(in the rows, 100 means zero)
Named moves, each a turn or a mirror, and the order they were made in; the first pair answered
move kuzug:
[ 96,  93, 101, 112, 104, 100, 103, 108, 102, 104, 108, 104,  98,  95,  94,
 103,  99, 102,  97, 106,  97,  99, 102,  89,  94] |-> [ 93,  94, 103, 112, 101, 100, 107, 107, 102, 101, 105,  99, 101,  95,  95,
  96,  96, 108,  98, 107,  94, 100, 104,  85,  92]
[ 88, 106, 114,  96, 111,  92,  60,  81,  94,  79,  95,  76, 110, 125, 112,
  94,  70, 104,  93, 117,  90, 104, 111, 117, 128] |-> [119,  91, 100,  99, 112, 121,  97,  93,  97,  83, 109, 105, 104, 108, 110,
 122, 123,  44, 107,  96, 104,  88, 123, 118, 116]
[ 83,  96, 105, 122,  92, 101, 111,  73, 107, 110, 117,  71,  95, 110, 101,
 117, 110, 101,  90,  93, 100, 105, 111,  88, 134] |-> [ 91,  95, 109, 125,  88, 107, 108,  72, 107, 113, 114,  69,  92, 111,  98,
 120, 116, 101,  93,  87, 103, 100, 108,  86, 134]
move vum:
[126, 115, 116,  73, 110,  84,  81,  92,  95, 122, 104,  99, 108, 118,  86,
  72, 109, 117,  84,  81, 102,  93, 114, 112,  86] |-> [128, 113, 112,  72, 106,  90,  84,  95,  91, 120, 111, 104, 108, 116,  87,
  81, 118, 107,  84,  78, 104,  90, 115, 117,  87]
[101,  86, 103, 136,  80, 129, 102, 108,  85, 112, 125,  88,  95, 101,  97,
 115,  85, 117,  89, 103, 103, 104, 100, 100, 126] |-> [109,  85, 102, 135,  81, 133, 104, 104,  83, 114, 130,  85,  97, 101, 101,
 124,  90, 108,  92, 104, 105, 106, 102, 105, 122]
[102,  92,  93, 105, 122, 109,  86, 118,  97, 107, 101, 113, 109,  92,  98,
  89, 102,  95,  97, 100,  62,  97, 104, 106,  91] |-> [103,  93,  95, 102, 119, 108,  87, 116,  99, 107, 105, 118, 106,  94,  97,
  92, 104,  87, 101, 108,  60,  94, 108, 105,  94]
[ 73,  98, 118, 100,  96,  88,  90, 118, 119, 108,  99,  98,  93,  96,  93,
  98,  93, 119,  96,  97,  92, 102, 108,  85,  84] |-> [ 98,  98, 101,  97,  97, 105,  99, 103, 111,  95, 109, 105,  86,  98,  98,
 122, 119,  69,  99,  90, 100, 103, 120, 107,  86]
move des:
[122, 112, 113,  81, 102, 100,  98, 121, 119, 110, 102, 128,  89, 102, 105,
 110, 106,  87, 104,  94, 102,  96,  96,  97,  77] |-> [112,  99, 112,  98,  94, 109, 111, 134, 116, 120, 113, 121, 100, 100, 101,
 107, 107,  93, 105,  96, 111, 101,  91,  83,  98]
[ 95, 109,  92,  93, 104,  96,  74,  86,  85,  82,  94,  91,  89, 118, 109,
 101,  91, 103,  96, 120, 102, 113, 118, 116, 106] |-> [ 95, 114, 102,  86, 110,  82,  71, 100,  90,  85,  86, 113,  96,  97, 102,
  95,  88, 107,  99, 102,  89,  99, 110, 106,  68]
[ 86, 115, 103, 102, 100,  88,  86,  77,  93,  96,  99,  71,  89, 124, 108,
  96,  69, 125,  85, 141,  98, 109,  88, 116, 128] |-> [ 96, 119, 111,  84, 107,  72,  70,  77, 100,  83,  87,  88,  88, 111, 107,
  91,  68, 120,  90, 123,  83,  97,  87, 116,  95]
[ 92, 117, 119,  96, 122,  78,  99,  81, 105,  71,  73, 123,  98, 121,  90,
 113,  97,  82,  90, 105, 107, 103,  66,  71,  87] |-> [ 87, 104, 121, 110, 118,  83, 116, 101, 110,  88,  73, 126, 103, 111,  83,
 109,  98,  98,  91, 109, 107, 102,  59,  56,  99]
move Gif:
[ 97,  93,  98, 119,  97, 134, 125, 108, 105,  83, 126, 102, 128,  67,  99,
 114, 112,  84, 120,  75, 116,  76,  89, 103,  93] |-> [ 98,  90,  96, 113,  98, 126, 122, 106, 108,  75, 127, 109, 126,  70, 101,
 114, 113,  76, 121,  71, 109,  77,  90, 107,  82]
[106, 108, 100, 103,  87, 105,  96,  98, 110, 110,  98,  77,  96,  99,  98,
 115, 103,  89,  99, 105,  99, 110, 105, 104,  96] |-> [103, 104, 102, 104,  85, 109,  99, 105, 108, 115, 102,  80, 101,  96,  92,
 109, 103,  98, 100, 108, 101, 106, 108,  96,  99]
[114,  99, 105, 112,  86, 118, 114,  99,  76,  98, 108,  65, 102, 109,  84,
  89, 120, 102,  77, 123, 123, 119,  90, 101, 132] |-> [102,  94, 112, 118,  91, 102, 121, 122,  90, 116, 101,  89, 108,  87,  71,
  75, 115, 124,  85, 111, 112, 112,  75,  73, 112]
Then:
Each pair is 2 to 3 moves apart.
[ 83, 101,  85, 102, 103,  81, 104, 133, 106, 114, 112, 137, 126,  93,  91,
  83,  86, 112, 107,  75,  71,  95,  96,  78,  89] |-> [ 77, 107,  92,  99, 102,  81, 101, 123, 109, 114, 108, 122, 123, 106,  92,
  80,  73, 125,  99,  83,  74, 106,  94,  80,  99] -> vum then Gif then vum
[ 94,  88, 100, 125,  90, 119, 127, 124,  99, 126, 114, 109, 106,  86,  92,
 103, 115, 106, 103,  97, 113,  91,  92,  67, 112] |-> [109, 104, 112,  89, 112,  95,  99,  98, 107, 101,  90, 131,  90,  76,  94,
 105, 111,  86, 103,  71,  87,  83,  94,  85,  56] -> des then des then des
[108, 109,  87,  85, 102, 102,  93,  92, 111,  74,  74, 109,  93,  91, 107,
 115, 104,  60, 108,  95,  95, 102, 125, 120, 100] |-> [ 76, 109,  90, 106,  96,  96,  84, 103, 111,  92,  75,  78, 102, 108, 107,
  94,  75, 118,  98, 121, 101, 114, 116,  98, 138] -> vum then des then des
[103,  92,  79, 105,  88, 115,  97,  96,  81, 106, 104,  74, 102, 120, 103,
 110, 108,  93,  94, 120, 104, 121, 110, 104, 136] |-> [122,  91,  85,  89, 101, 105,  99,  97,  89,  98,  97, 113,  99,  95,  94,
 124, 122,  62, 109,  87,  96,  97, 109, 104,  82] -> des then vum then kuzug
[116,  90,  90,  82, 113,  76,  75,  61,  90,  73,  95,  62,  94, 106, 120,
 102,  81,  80,  95,  92, 111, 121,  90, 117, 108] |-> [ 96,  82,  90, 101, 106,  74,  78,  80,  94,  88,  95,  49, 100, 108, 115,
  84,  71, 118,  84, 103, 114, 122,  82,  98, 129] -> vum then Gif
[117, 103,  91,  81, 117, 103, 115,  84,  98,  90, 107, 111,  91,  98,  91,
 118, 113,  63,  87,  87, 110,  98,  98, 105,  77] |-> [ 99, 112, 102,  80, 120,  82, 104,  94, 113,  94,  88, 115,  98,  87,  87,
  98,  86, 106,  86,  79,  89,  98,  82,  86,  65] -> kuzug then vum then des
